In the data rows, 128 means zero.
Here are some points:
[188 136 153 194 142  12 176 175 100 127 124 160 164 151 139 101 100  86
  79 166 186 141  73 174 188]
[ 96  91  91 120  77 148 122 140 119 114 115 170  75  92 120  87  92 103
 146 122 123  92 142  95 162]
[119 164 124  90 165 108 148  44 150 148 157  92 133 127  98 214 191 117
 173  77  81  61  98 177  96]
[160 107 125 125 225 164  63 136 143 164 168 119 146 153 142 149 182 132
  92 156 197 184 133 176 186]
[133 130 137 103 158 144  98 107 154 126 152 138 131 140 112 134 137 141
 136 148 134 119 130 158 134]
[126 185 154 143  70 119 139 134 134  92 154  84 116  76 179 122 153 179
 160 158 130  92 110  78 112]
[118 168 122  85 146 116 141  65 159 144 159  88 142 124 103 185 180 133
 162  84  99  66 106 167  99]
[ 56  79 123 121  74 176  86 127 143  77 100  90  40  53  99  97 112 135
 191 120 101  64 152  85 155]
[  0  54 218  64  96 255  68 198 146  66 108  74  93  42  80 114 160  82
 101 113 124  52 255 102   0]
[171 171 109 166 125 101 200 100  89 128 126  94 134  90 139 100 116 142
 118  97 123 137 115 115 113]
[125 156 143 132 105 117 138 135 131 110 147 106 127  98 152 126 126 161
 143 147 131 107 110  96 120]
Here are 18 more points, each followed by its number:
[137 128 109 127 140  97 129 169 139 151 141 140 119 170 106 141 138 121
 118 160 158 167  98 130 145] 0
[136 148  87 157 108 106  99 163 133 145 139 150 148 120 121 121  94 163
  95 154 156 125 104 114 161] 1
[171 114  32 163  86  94 125 201 110 140 162 167 166 136 146 158 170 162
  64 118 156 210  75  51 132] 2
[138 144 130 151 113 135 157 160  81 109  67  98  90 108 136 123 108 129
 119 125  90 153 138  97 120] 3
[163 160 123 149 130 105 181 101 103 126 126 101 129 101 139 103 125 134
 109 134 131 140 111 111 125] 4
[116 122 141 128 149 113 136 143 145 126 160 132 130 148 122 145 139 127
 147 115 112 116 128 148 147] 5
[118 104 157  90  98 157  89 147 177 151 147 234 144 147  95 107  61 100
 110 138 103 154 122  90 127] 6
[129 137 137 138 131 118 102 119 102 136 132 133 132 151 153 121 111 148
 131 144 127  87 121 150 132] 7
[140 157 128 149 113 111 161  92 132 107 127 135 151  87 125 108 113 108
 118  96 111 113 107 127 122] 8
[143 148 162 136 170 150 145 102 132 144 124 111 115 149 100 144 112 127
 122 125 116 107 157 168 112] 9
[139 161 142 135 219 155 149  92 102 150 135 125 131 147  92 155 121 122
 122 124 113 105 150 200 102] 10
[ 72  35 170  25 181 187  95  60 156 170 143 227 139 215 145 209 174  14
 170  44  62 119 114 183  77] 11
[153 136 132 129 153  71 144 140 120 167 176 140 156 139 102 149 130  80
  99 168 153 147 100 172 117] 12
[157 135 144 110 100 146  86 139 147 135 127 153 152 132 109 131  97  84
  99 178 124 151 103 108  85] 13
[122  71 161  87 145 156 118 122 113 122 138 126 116 121 119 163 145  78
 116 112  94  73 136 207  91] 14
[114 143 127 157 154 111 145 125 116 105  93  95  99 177 169 136 168 201
 188  81 126 138 153 127 178] 15
[114 185 126 131 205  58 172  72 145 130  88  39 132 175 157 129 226 170
 173  81 179 107 145 188 131] 16
[ 99 140 105 152  70  88 177  87 140 120 122 144 157 168 168 102 147 137
 142  96 131 150 111 120 112] 17
Which of these numbered points is nearest to each point below by angle, seen from the average point of the first points? Its number follows each.
[120 102 146  91  98 178  78 158 176 155 151 226 146 143  88 116  63  94
 109 156  98 158 126  84 123] > 6
[135 142 132 165 103 127 166 160  76 122  76  98  90 114 138 121 116 130
 131 109  88 147 144  99 133] > 3
[125 166 108 135 179  79 174  83 130 134 109  70 121 157 151 116 206 160
 162  90 163 117 137 168 131] > 16
[132 130 136 130 150 133 133 116 132 119 122 109 117  96 117 123 125 127
 131 110 128 111 135 133 143] > 9
[155 143 113 142 128 112 158 112 110 127 123 108 130 112 138 115 121 134
 115 125 124 142 117 114 118] > 4
[152 175 158 135 135  99 146 131 159 102 109 104 165 121 156 115 134 162
 161 156 127 141 125 133 132] > 4
[190 179 177  98 173  61 113  86 145 140 109  65 164 143 153  97 122 105
 156 164 191  69 140 194 131] > 16
[113 129 137 113 154 140 148  89 144 135 132 146 136 136 123 134 138 133
 125 107 140 130 139 129 128] > 11
[153 159 122 158 113  82 114 170 126 134 115 118 150 120 162 113 104 157
 121 158 156 136 119 137 163] > 1
[120 103 113 126  94 194 114 162 103 123 152 148 131 116 132 144 108 137
  89 149 101 166 122  82  89] > 13
